Each named move below is a turn or a mirror, shown by a few rows before and after it. Which moves, in which order, take the first row of each later pair to the second? The first pair is answered.
U:
[ -2  31   2  -8  -5 -10  19 -16   1 -25  12  26 -16  26 -12 -23 -25  -5
  11] -> [ -3  10  -5   8 -14  -6  14 -19   5  13   7   0 -30  23 -10 -43  -3 -30
  -1]
[ 7 -8  3  6  9  7 -2  5 -5  7  7 -1  6 -8 -9  3 -6  4  8] -> [  4 -10   4   7   9   7  -1   4  -8   7   8  -3   7  -8  -9   0  -3   5
   6]
[ -6 -13  10  12  42  -3 -18   6  -3   1   7  -2  14 -10  -1   4  -6   5
  19] -> [ -7 -21   6  17  42  -2 -19   5  -3  11   5 -10  10 -11   0  -3  -1  -2
  16]
F:
[-23 -25   8   0   0  -5 -21   3   7  36 -24 -12  15  -1   2  -7  18 -22
 -17] -> [-17   7 -13 -19  11 -26   5   6  18 -31 -25   6  21  18  11  15  -8  -5
  -9]
[  8 -16   4  10   9  29  16   1 -12  -6  13  -4   1   5  -7  11 -23  14
   5] -> [  6 -19   7  10   7  31  14   1 -12   0  13  -5  -1   2  -7   8 -19  11
   4]
[ 10  -2   5   3  -4 -14   0  -3   9  -2 -14   6   1   2   3  -9   1  -4
  12] -> [  9  -3   6   5  -5 -13  -3  -2   8   2 -12   5   0   3   3 -10   1  -5
  15]
W:
[  7  -7   4   2   9   4  -7  10   7  -6  -5   5  18   2   3   3  -4 -10
  -1] -> [-1  1 16  0 -1  5 -9  6 -1 -7 -1 11 18 -3 -3  7 -9 -2  2]
[ -6  10   6  -3 -11   9  -2  -3 -16 -11  14   1   0  -2 -10  -1  -6  19
   5] -> [ -9   5 -19  -5 -14  -7   8  -1   1 -18  -6  -7  -2  14   1  -5   3  -5
  -7]
[  6 -34   6  21  -4  14 -12 -13  -5  29   7 -10   3  10   1  -4   4  -2
  -9] -> [-13 -22  19  16 -29  10  -8 -22 -12  23   4  -2   2   6   0  -5   1   3
  -9]
[  2 -17  25  17   0  22 -23  -9 -20  52  19 -11  -9 -23 -11 -15  10   6
   4] -> [-34  -2  16   4 -48  -9   0 -21 -10  32 -12  -5 -14  -8  -3 -25  19 -17
 -12]
Now pairs of rows:
(two moves a pair)
[  6  -9  -5  -7  14  -6  -7   7   2 -15 -19  13  22   6  -1   2   5  -9
  -3] -> [ -8   1   9 -10  -5  -7  -5   2  -7 -19 -17  21  19   1  -5   1   1  -1
   2]
W W
[ 10 -19  -9   4  26  11 -11  12  13   9  -9  -7   4   8   2 -12  -1   9
   7] -> [-14  -8  17   5 -10  13  -9   1  -6  21  -4  -3  -6  -7  -8 -17   0  19
  11]
W U
[ -9  13 -14   6  -4  -8  17  -9  -1  -4   1 -16 -15  18  10  -8  10  -6
  -9] -> [-11  20   9   8  -7   4  10 -13 -18   2  17  -8 -13   5   1  -3   1  15
   1]
W W
[  2 -33  -8   6 -19 -16  15   6  -2  38 -17 -24 -46  -2  -7 -29  27 -14
 -13] -> [-15 -19  18   5 -39 -10  12  -4 -25  36  -5 -13 -49 -16 -15 -24  19   6
  -1]
W W
[  0 -10   2  18 -10  24   4   4   9  13   7  -7  -4  10   3   3   7 -13
  13] -> [ 2 -6 14 17 -7 28  0  4  3  8  9  3  4  5 -4 11 -1 -2 21]
U F
[-14 -20 -31   8  -9 -31  13 -15  -8  34   7  -8 -31   7   5   3  30  -2
 -23] -> [ 17 -13 -34   8  36 -14   8  -4 -13  18  32   0 -24   6   2  25   7  28
  -7]
F W
[  1 -10   2 -19   4 -16  14  -3  13 -21 -15  15   8   7  -2  -8   9   6
   3] -> [  1  -6  20 -18   5  -6   8  -4   2 -17  -2  20   9  -4 -11  -2   3  23
  13]
W W
[ -2  -3  31  -2 -12  16 -20  -7 -18  18  17  12   5 -16  -8   4  -2  13
   8] -> [-20   9   5 -18 -32 -15   3  -9   4 -20 -17  21  10   7   4   3   1 -10
  -5]
W U
[-11   2 -10  -1 -18 -10  13  -4   2   2  -8  -6 -11   3   5  -7   6 -21
  -8] -> [ 18   2 -18   0  22   0  10   7   3  -9   9  -3  -5   4   3   8  -8  -2
   1]
W F
[-11   8  16   0 -17   0  -1  -5 -11  10   1   2  -4  -7 -10   1 -10   7
   3] -> [  1   0 -17  -2  -4 -12   7   4  11  -5 -14  -6  -1  12   3   1  -3 -13
  -8]
F W
[-18  26 -11  -6  -9  -5  20   3   2 -37  -4   3  -9   8   0  -5 -24  16
   1] -> [-18 -13  -3  12 -16   8  -3   4   3  28 -12 -21 -14  -5  -2 -30   7 -15
 -12]
F W
[-14   2  23  -1 -27  -4   2 -14   6   3 -11   6  -9   4  -3  -2   8   3
  -6] -> [ 15   0   4  -5  15  -2   1  -1  21 -24 -12  15   6  15   3  13  -4   8
  -2]
W U
[  3 -10   1   8   3   1  -6  -1  -4  17  10 -14 -11  -5  -8  -7   5 -10
  -2] -> [  7   9  -7  -2  12  -5   6   0  -4 -17  13  -1  -7   3  -5   5 -12   4
   6]
F W
[13  4 21 -9  6 -4  0  6 -2  4  6  9  2 -9 -1  5 -6 13  8] -> [ -1   2  18  -8 -16 -12   4   0   1  17  -5   1  -8  -8   1  -9   6   0
   1]
U W
[  2   1 -15  -5   1 -14  12   2   5  -3  -2 -12 -10   7   2   3   1  -9
  -3] -> [  5  -3   4   2   6   3  -1   4  -9  19  12 -13 -11  -6  -6   3   1   2
   4]
F W
[ 25  -1 -11   6  17  15   0   3   7  -1   6   9   5   0   8  -6  -7  16
  10] -> [ -2   5  12   5 -18  14   0  -8  -6  16   2  14  -3 -12   1 -17  -1  16
   8]
W F
[ 5 -8  6 10 12 11 -5 -1 -2 -3  3 -6  2  2 -5 -1 -2  0 -1] -> [-9 -2 11  6 -9  5 -3 -7 -6 -2 -1 -3 -2  1 -6 -4  1 -2 -2]
W U
[  2  10   1  -8 -10  17  -2  -8 -28  18   6  34   2  -6 -17  -1   3  21
  -6] -> [ -1   9 -31 -14 -12  -4  15  -4  -6  -2 -19  30   3  15  -4  -5   8  -5
 -18]
F W
